((109, 145, 121, 113, 132), (122, 107, 136, 149, 131), (113, 125, 127, 128, 134)) out 127
(126, 136, 152, 137, 133) out 136
(138, 125, 105, 132, 124) out 125
(131, 101, 145, 138, 153) out 138
(113, 149, 127, 109, 142, 128, 133) out 128
(104, 109, 107, 106, 104) out 106
---
147	145	115	146	111
153	150	111	152	106
114	115	140	114	143
: 145

123	140	134	141	154	130
125	141	139	143	147	126
128	140	144	145	139	123
: 140

129	144	105	131
124	115	122	130
116	128	113	136
: 144

123	122	130	116
101	146	130	139
112	148	128	148
: 122

145	147	115	103
107	129	100	123
137	150	112	103
: 147

134	127	136	135	117	128
103	125	126	136	129	127
139	124	141	126	130	126
: 127

121	130	121	153	130	122
122	129	122	150	130	123
126	128	126	136	129	126
: 130

145	123	138	147	115	156	124
138	125	136	136	124	147	126
131	130	114	122	134	152	132
: 123
---
[115, 123, 149, 155, 127] ⇒ 149, 155

[136, 109, 105, 103, 108, 117, 156] ⇒ 103, 156

[107, 153, 152, 131, 130, 143, 128] ⇒ 131, 153

[126, 151, 131, 134, 99, 111, 146] ⇒ 134, 151

[136, 105, 110, 149, 119] ⇒ 110, 149

[135, 146, 151, 138, 99, 103, 118] ⇒ 138, 151

[122, 117, 101, 137, 122, 110, 128] ⇒ 137, 137

[[109, 108, 130, 133, 125],
 [150, 149, 126, 121, 133],
 [107, 108, 126, 131, 125]] ⇒ 126, 150
---
array([137, 115, 154, 125, 138, 122]) gives 137, 122

array([147, 157, 148, 113, 139]) gives 147, 139

array([[134, 126, 130, 128],
       [127, 130, 128, 128],
       [114, 109, 125,  99]]) gives 134, 99

array([126, 129, 131, 132, 129, 128, 154]) gives 126, 154

array([122, 140, 133, 153]) gives 122, 153

array([111, 115, 155, 135, 112]) gives 111, 112

array([[155, 128, 142, 142, 151, 154],
       [115, 153, 122, 145, 114, 123],
       [111, 122, 146, 138, 105, 103]]) gives 155, 103

array([135, 147, 128, 147, 153, 132, 134]) gives 135, 134
---
array([[135, 134, 139, 138, 136, 127, 129],
       [135, 119, 139, 141, 119, 122, 127],
       [133, 140, 145, 131, 150, 125, 120]]): 150

array([135, 153, 116, 129, 123, 102]): 129

array([134, 118, 106, 124, 120]): 106

array([100, 120, 144, 136]): 120

array([121, 137, 131, 157]): 137

array([[144, 134, 138, 102, 132, 127],
       [123, 124, 144, 102, 133, 131],
       [144, 124, 138, 102, 116, 127]]): 102

array([[108, 134, 153, 146, 128, 111],
       [134, 112, 132, 134, 121, 124]]): 134

array([[128, 124, 127, 135, 126, 136, 132],
       [153, 122, 127, 115, 144, 115, 119]]): 144

array([[133, 141, 127, 131],
       [130, 132, 154, 124]]): 132
---
Q:
[[121 142 105 125]
 [131 146 117 111]]
A: 146

Q:
[[135 145 115 115 126 115 139]
 [138 152 133 125 129 123 143]]
A: 129

Q:
[[148 119  99 111]
 [109 131 142 134]]
A: 131

Q:
[[147 125 137 100 112 112 128]
 [134 128 136 122 126 131 143]]
A: 126

Q:
[[149 100 127 142 135]
 [140 107 136 136 110]]
A: 136

Q:
[[140 121 151 129 135 146 146]
 [103 137 117 130 128 134 123]]
A: 128

Q:
[[124 151 118 135]
 [120 137 121 130]]
A: 137

Q:
[[129 113 133 114]
 [101 126 101 117]]
A: 126

Q:
[[150 129 154 126]
 [156 131 150 129]]
A: 131
---
[ 99 127 115 102 150 135 121] ans = 102, 150

[124 128 105 109 110] ans = 105, 128

[116 118 137 140 152 131 148] ans = 140, 152

[157 147 119 136 148] ans = 119, 157

[149 128 157 120 132] ans = 157, 157

[[119 115 140 143 141 125 122]
 [113 102 125 150 147 151 134]
 [109 138 131 146 119 153 135]] ans = 150, 153
---
(121, 132, 144, 137, 155) 144, 155
(150, 106, 119, 143, 155) 119, 155
((132, 132, 129, 129, 129), (121, 152, 126, 109, 120), (120, 136, 126, 124, 137)) 126, 152
((99, 132, 100, 152, 116), (105, 126, 112, 149, 121), (105, 126, 112, 149, 121)) 112, 152
((131, 103, 134, 150, 116, 145, 122), (125, 115, 121, 138, 119, 139, 128), (134, 130, 141, 128, 133, 125, 124)) 138, 150
(132, 117, 155, 121, 143, 124, 111) 121, 155
(137, 99, 113, 123, 130) 113, 137
((132, 101, 113, 144, 98), (138, 111, 143, 158, 101), (125, 127, 119, 114, 132)) 143, 158
((114, 119, 140, 111, 139), (105, 121, 142, 106, 139), (121, 127, 145, 117, 142)) 142, 145
---
[[135 110 103 133 130]
 [127 121 126 130 111]
 [136 156 132 122 130]]
122

[111 103 128 137 125]
137

[149 115 121 125]
121

[139 132 109 124 103 100 130]
100

[[119 129 128 152 107]
 [151 126 150 136 129]]
136

[117 100 158 128 117 121]
117
---
[124 111 115 129 107 113 111]: 113

[[119 122 121 132 127]
 [103 110 121 129 126]]: 129

[[153 132 100 136]
 [153 132 104 141]]: 104

[107 119 126 121 134 103]: 134

[131 142 151 147 131 128]: 131

[[118 124 105 121 136 110 118]
 [140 134 147 135 120 143 140]
 [125 129  99 121 134 103 126]]: 103

[122 135 144 140 109 155 134]: 155
---
[149 140 148 144 128 137] → 149, 137

[127 133 106 139 110 109 133] → 127, 133

[152 138 150 135] → 152, 135

[112 114 120 153] → 112, 153

[[136 135 123 106 100 130 123]
 [109 115 106 141 139 106 119]] → 136, 119

[153 143 113 118 140 132] → 153, 132

[[129 128 129 129 143]
 [149 134 149 133 125]] → 129, 125
---
[135 122 104 129 139 135 151]
151
[156 122 133 127 134 132]
132
[141 126  99 137 140 137]
137
[136 146 111 151 130]
130
[102 123 125 129]
129
[112 125 103 150 116 134]
134
---
[[152 106 152 103 143]
 [151 154 125 117 147]
 [121 148 114 123 120]] | 143

[[143 141 142 125 131 116]
 [150 152 147 115 128 102]
 [117 124 117 122 111 135]] | 116

[[134 119 121 119 141]
 [106 135 131 140 138]
 [147 117 144 140 150]] | 141

[[122 155 116 133]
 [128 145 154 123]
 [130 141 133 115]] | 133

[[126 128 155 132]
 [146 117 138 146]
 [142 122 147 144]] | 132

[[108 128 136 137 152 148]
 [127 131 126 110 117 135]
 [134 139 137 107 147 141]] | 148
---
[[140 134 131 158 110 138 140]
 [132 151 129 147 114 125 113]
 [145 149 138 138 113 129 121]] gives 110

[123 131 120 124 135 154 147] gives 135

[130 124 114 107 118 104 121] gives 118

[[131 124 103 113 147 107 106]
 [145 147 156 145 105 143 111]] gives 147

[115 122 154 116 120 143 114] gives 120

[103 114 136 151 101 113 151] gives 101

[[108 126  99 138 145 131 137]
 [127  99 111 157 140 151 127]] gives 145
